In the data rows, the value 500 means zero.
Here are some points:
618 449 558 392 528 261 587 497 538 323 406 559 383 518 590 465 285 544 514
384 466 432 564 469 530 488 488 481 559 498 424 655 467 452 549 500 465 526
318 473 454 550 481 558 529 367 401 558 565 538 545 431 501 492 599 477 490
655 501 591 419 530 348 523 512 544 420 420 561 334 526 529 444 397 510 473
304 467 480 563 470 674 418 361 419 673 585 430 591 472 435 531 717 508 453
103 430 381 640 497 727 440 370 349 668 695 489 733 412 418 550 760 386 533
165 476 387 579 514 698 448 353 387 644 639 518 628 395 442 457 762 335 534
473 487 480 435 496 443 555 413 447 424 511 534 443 465 561 444 517 536 490
154 466 349 623 468 827 386 381 314 709 729 484 702 398 453 491 859 385 532
339 488 461 545 481 568 534 373 401 569 578 545 540 425 481 493 621 469 478
545 512 511 460 556 475 482 557 565 441 458 533 455 523 488 475 459 449 537
345 490 467 529 532 628 421 484 479 584 534 483 557 473 438 477 575 384 517
643 505 625 379 542 378 512 562 624 428 405 515 363 551 545 497 363 571 498
557 520 475 526 497 467 513 504 522 526 435 433 502 472 488 494 446 497 493
445 538 477 504 538 535 435 522 511 560 459 475 493 520 488 467 579 437 529
303 490 460 542 468 649 550 389 444 597 589 458 599 386 433 512 578 446 489
918 524 687 408 555 265 636 677 702 299 372 513 328 602 543 573 118 651 453
378 521 413 523 443 600 498 418 404 560 555 480 603 391 508 469 628 465 540
664 550 537 492 514 436 560 580 607 477 406 470 433 482 502 512 354 520 490
306 485 410 547 456 622 442 416 389 620 534 475 566 444 472 451 698 417 522
184 506 354 544 517 705 358 407 405 630 554 485 633 409 431 409 755 297 583
545 504 498 466 489 452 513 478 510 465 492 520 452 481 526 476 481 533 526
250 506 347 614 491 740 343 476 372 650 603 454 726 455 414 470 771 326 585
855 528 623 413 488 204 662 555 599 357 366 516 254 561 592 491 212 698 407
262 482 404 530 508 691 448 463 456 580 580 448 715 395 447 500 652 367 588
337 490 422 530 490 709 429 505 462 587 566 494 599 432 464 494 670 393 558
573 524 510 503 501 467 516 523 541 536 444 442 465 481 478 518 419 519 475
599 504 603 523 507 470 582 557 622 445 459 439 549 517 439 590 386 575 473
185 409 493 668 455 714 582 316 407 690 672 404 732 425 394 648 658 535 429
571 515 538 447 541 400 492 523 524 480 418 520 370 500 534 444 424 499 469
460 482 516 524 497 539 510 477 479 518 549 499 528 521 497 521 528 537 475
420 513 483 552 452 537 576 402 453 545 509 465 542 425 505 502 558 528 451
497 486 502 472 501 376 499 426 485 476 411 511 417 446 525 428 452 465 510
716 512 574 441 533 370 538 640 652 403 396 473 431 566 492 513 266 505 522
730 507 619 425 504 304 579 546 550 360 464 561 324 565 580 509 298 641 441
347 515 402 584 450 559 450 391 369 632 549 473 534 458 496 474 652 487 475
748 562 533 416 530 370 530 650 667 341 367 499 373 575 554 483 316 543 539
822 507 687 394 602 257 554 670 719 366 336 533 238 623 537 506 157 560 458
435 508 467 470 523 533 466 512 540 531 462 468 524 461 505 484 542 433 524
507 512 441 549 468 514 511 505 463 518 488 478 559 476 492 502 498 472 514
277 490 435 557 481 637 536 321 396 620 590 503 588 392 473 486 644 432 469
349 539 414 499 487 650 420 426 403 552 567 546 514 468 511 410 727 423 527
589 511 573 400 555 392 527 509 563 432 466 579 346 542 528 450 402 515 478
661 515 541 507 517 473 552 601 580 442 463 480 494 522 462 567 366 521 490
268 523 391 566 486 729 442 465 418 652 589 471 655 420 449 508 744 388 542
386 479 452 550 465 601 488 435 390 562 577 514 580 454 493 478 633 455 500
716 523 610 420 532 409 473 570 614 415 386 516 338 576 524 467 413 558 474
806 489 630 377 514 287 524 622 649 346 387 528 295 626 566 505 292 647 471
867 497 678 421 546 271 569 652 600 337 432 584 292 693 573 536 267 671 431
849 509 650 386 540 299 530 657 631 331 396 550 266 621 596 525 238 662 449
402 503 475 540 510 512 543 419 490 543 527 509 504 478 482 483 557 462 467
651 515 609 443 599 360 512 597 615 421 394 517 375 555 498 489 259 486 486
662 555 568 392 557 366 489 561 614 422 376 504 341 544 537 425 376 504 521
341 484 435 614 499 674 518 469 467 590 581 461 679 440 409 572 612 414 520
586 507 549 468 502 444 523 498 531 435 540 549 395 568 553 529 468 592 463
396 499 503 604 494 645 568 477 525 562 544 412 703 453 409 603 567 477 502
861 516 632 394 551 297 498 693 647 318 347 501 367 622 545 503 239 592 509
223 490 373 578 515 705 423 406 415 657 560 458 626 374 424 477 677 329 550
780 502 623 440 512 298 572 648 652 385 379 475 364 606 527 561 251 615 458
12 more points follow, each with its number after it:
440 514 474 501 461 630 446 505 477 554 547 496 515 467 490 488 625 474 511 0
695 486 615 368 498 274 614 508 568 338 432 587 352 563 592 483 319 636 455 1
192 465 447 626 446 744 418 316 377 730 614 405 672 405 417 513 796 464 465 2
587 497 526 481 494 490 459 523 486 485 513 521 434 529 533 486 478 536 493 3
665 488 539 417 483 422 480 579 518 372 471 544 400 536 556 461 416 551 496 4
789 499 626 371 509 314 571 609 615 370 405 549 288 587 585 505 285 630 464 5
816 448 681 371 559 246 562 627 670 290 402 562 279 654 563 551 175 661 462 6
270 468 398 536 457 708 471 410 409 600 589 424 686 366 438 505 691 414 552 7
695 545 504 509 529 427 468 648 564 427 451 480 497 593 490 511 379 503 520 8
198 501 350 642 480 744 434 434 399 735 562 373 710 385 384 534 679 339 528 9
258 457 443 574 478 641 510 351 392 615 612 540 566 431 478 492 661 461 477 10
730 496 606 413 505 337 585 564 584 431 415 493 368 553 564 535 276 623 462 11
Which of these numbered points is nearest to each point below, ignoring the direction in which the first points spread most? Its number follows each.
613 484 527 545 503 445 562 518 502 502 481 480 480 519 478 541 393 575 454 > 11
318 496 463 556 504 605 499 364 383 595 547 519 539 428 464 451 642 421 476 > 10
723 450 682 393 582 288 578 593 647 343 425 577 328 642 558 560 214 623 475 > 6
559 482 555 466 517 422 554 482 492 481 454 553 407 504 522 465 435 509 466 > 10
641 469 617 374 549 429 546 584 566 386 429 483 476 509 514 473 380 545 548 > 7
551 532 445 567 483 538 406 635 530 511 512 453 614 570 472 547 544 476 561 > 8
347 486 471 529 516 617 484 446 459 590 571 476 528 458 466 482 606 434 484 > 5
246 478 438 565 485 650 491 366 392 605 603 529 591 403 474 475 667 412 504 > 10
469 482 499 462 521 522 496 480 549 479 493 489 527 446 494 506 498 475 522 > 7
799 483 712 433 513 310 538 563 646 409 400 511 286 679 538 572 317 720 398 > 2
568 490 567 410 486 476 571 527 580 395 512 489 537 494 516 541 415 548 507 > 7
164 503 379 630 514 757 414 401 407 696 595 431 698 379 388 530 694 328 540 > 9
379 510 425 548 481 648 414 446 399 603 595 515 557 451 472 471 661 436 508 > 3
250 448 435 565 520 646 450 439 413 570 634 495 631 459 448 541 647 415 535 > 6
502 511 498 416 479 414 554 430 462 403 508 574 439 471 576 448 495 524 498 > 1
298 483 408 663 458 636 496 417 375 645 575 461 663 436 438 537 625 462 483 > 11
450 486 489 503 493 583 471 540 516 531 525 503 563 486 497 522 577 466 529 > 0
784 459 672 394 566 258 595 622 644 337 429 576 297 652 553 562 186 652 444 > 6
670 495 560 414 483 375 561 575 564 380 450 520 387 534 580 496 331 575 492 > 5
696 516 623 443 517 383 565 579 609 426 460 531 336 620 569 552 384 630 452 > 5
391 518 466 495 490 584 446 466 487 594 515 473 525 426 472 476 608 432 536 > 0
651 545 594 423 515 359 592 493 587 375 456 596 340 534 560 499 343 599 445 > 10
764 496 720 409 509 321 550 539 614 448 411 487 263 615 532 528 339 702 374 > 2
403 478 396 612 433 608 384 452 305 606 607 490 571 512 512 508 699 522 500 > 3
428 490 463 494 468 557 495 453 445 494 598 538 493 500 536 505 604 497 490 > 5
553 497 517 439 501 430 515 477 505 490 429 542 420 506 547 460 458 506 480 > 5
167 500 371 560 504 711 420 387 427 655 553 458 641 326 433 440 709 318 559 > 7
263 462 461 633 467 702 434 344 385 727 597 423 629 461 421 553 748 501 438 > 2
385 488 425 544 483 646 460 500 461 600 579 504 580 471 475 522 617 454 519 > 0
491 496 482 473 496 447 498 481 504 502 436 518 438 459 540 454 481 498 494 > 5
159 443 360 556 455 665 476 296 299 573 666 509 661 383 512 444 797 428 528 > 1
474 480 497 457 479 445 579 410 456 427 523 530 468 474 557 474 512 555 493 > 1
448 481 488 474 472 438 578 404 449 433 509 515 510 468 534 483 497 535 514 > 1
242 452 388 519 450 617 490 345 349 544 642 537 621 417 515 449 725 445 541 > 1
416 464 462 474 448 523 544 404 408 438 603 544 535 466 539 473 597 509 515 > 1
444 491 484 495 509 547 506 511 543 478 500 494 565 485 490 493 549 454 552 > 7
314 513 444 559 542 631 408 476 489 583 524 504 540 437 444 463 572 354 537 > 0
466 506 463 514 502 589 436 486 421 527 606 555 484 527 525 507 599 509 495 > 3
644 472 670 486 499 443 507 502 575 518 466 477 372 597 503 557 438 651 379 > 2
509 548 425 453 527 488 422 513 468 453 445 568 490 458 522 352 568 375 580 > 4
664 487 584 398 523 328 600 491 560 323 470 557 398 528 562 481 351 588 511 > 1
184 509 317 634 451 767 359 443 363 666 633 436 769 437 420 509 816 337 584 > 8
646 536 492 409 524 389 437 583 511 368 411 561 434 539 521 384 424 450 543 > 4
199 508 338 600 498 775 346 492 390 629 593 443 769 422 410 485 771 288 620 > 8
363 446 476 530 522 575 462 470 452 531 567 534 577 482 474 521 562 461 528 > 6
818 518 661 415 543 248 588 593 602 380 396 564 252 625 548 493 236 614 393 > 10
515 500 473 555 481 503 542 487 474 528 495 473 524 484 486 539 464 521 465 > 11
481 487 477 606 486 511 563 480 459 553 515 453 567 498 474 578 489 562 452 > 11
164 516 371 562 502 695 394 375 408 665 576 457 661 400 435 413 773 319 564 > 0
578 479 542 417 479 408 578 457 486 393 525 542 430 520 567 480 448 601 496 > 1
239 510 365 600 488 745 442 456 456 662 547 395 724 380 402 515 668 325 576 > 9
211 522 303 572 499 690 341 391 340 599 578 536 681 393 470 354 776 277 609 > 4
175 530 357 554 493 706 394 396 391 647 539 467 643 399 453 425 742 304 559 > 0
619 454 603 429 563 365 548 545 579 384 493 549 378 593 555 504 332 581 477 > 6
623 461 585 491 512 383 640 557 560 477 444 482 405 526 522 576 307 601 439 > 11
214 466 357 559 464 725 402 418 357 603 627 499 706 409 458 447 750 350 572 > 4
842 476 648 326 522 202 627 585 624 270 390 571 256 619 637 489 226 679 454 > 1
391 505 416 544 497 571 470 524 485 576 506 407 584 456 475 522 515 422 544 > 9
490 439 525 522 475 480 540 485 505 460 586 528 509 564 525 572 519 601 492 > 6
644 511 560 405 515 414 527 550 549 430 448 483 435 512 520 490 389 521 504 > 7
588 482 549 441 500 460 515 518 554 429 543 558 406 559 557 522 453 600 475 > 5
375 480 462 619 487 573 540 423 438 607 556 449 600 462 446 549 571 493 463 > 11
240 474 396 551 465 724 434 435 402 613 620 499 660 410 440 481 714 374 542 > 0
152 469 402 641 473 799 384 341 334 750 645 424 700 415 400 523 868 420 480 > 2
302 507 353 583 489 703 392 499 387 596 574 440 699 438 432 478 711 354 583 > 8
398 506 405 604 452 664 447 548 486 602 564 423 705 479 440 566 631 421 554 > 8
384 530 404 480 518 563 399 456 393 533 487 544 579 415 485 364 641 354 590 > 4
491 484 530 500 504 523 471 519 539 518 496 505 524 525 470 531 535 514 481 > 0
763 478 645 409 545 340 528 627 594 359 453 542 359 607 563 551 267 640 472 > 6
450 494 488 547 499 541 446 468 419 546 568 549 493 568 492 489 594 488 484 > 3
634 498 546 521 519 477 474 578 510 473 525 532 455 602 508 542 484 571 470 > 3
234 509 327 534 450 788 381 382 270 626 711 550 642 379 480 414 888 373 543 > 4
355 507 393 582 473 720 420 575 454 628 592 421 719 465 425 557 662 372 581 > 8
737 514 571 419 539 309 542 662 652 407 341 449 392 564 541 515 215 542 512 > 9
875 578 635 470 544 228 564 672 674 392 309 528 281 639 543 547 151 618 430 > 9
683 502 572 475 529 415 494 625 623 473 426 488 443 534 485 541 311 551 483 > 9
644 506 615 431 548 363 571 513 594 395 437 550 335 531 532 473 356 547 484 > 10
141 476 320 557 450 687 483 314 298 613 642 500 706 380 483 458 801 392 557 > 1
796 591 602 475 533 271 564 651 668 386 346 535 303 612 560 532 208 541 447 > 9
559 494 493 477 508 511 425 604 543 498 489 490 549 539 471 533 466 500 536 > 8
299 513 399 649 510 711 400 524 451 646 630 504 628 530 421 544 702 380 527 > 8
565 476 572 441 497 423 579 469 526 444 490 530 421 490 529 496 418 543 472 > 10
543 562 424 557 464 551 467 588 490 548 518 428 571 502 467 543 512 498 522 > 8
248 513 370 598 493 725 466 497 477 646 557 402 775 387 367 510 661 320 589 > 9
695 509 547 484 477 291 621 539 572 409 392 448 430 530 543 552 239 607 469 > 11
271 540 302 617 423 703 435 460 364 631 568 435 748 404 450 491 776 372 566 > 8
379 473 484 530 482 605 526 425 421 550 586 502 576 476 464 508 620 477 490 > 5
780 546 616 474 526 372 522 690 680 437 426 525 340 642 528 592 299 601 455 > 0
413 447 477 525 494 565 451 510 434 505 608 547 607 585 516 551 621 549 535 > 6
200 549 281 658 433 744 426 422 356 681 590 404 780 391 417 487 818 366 560 > 8
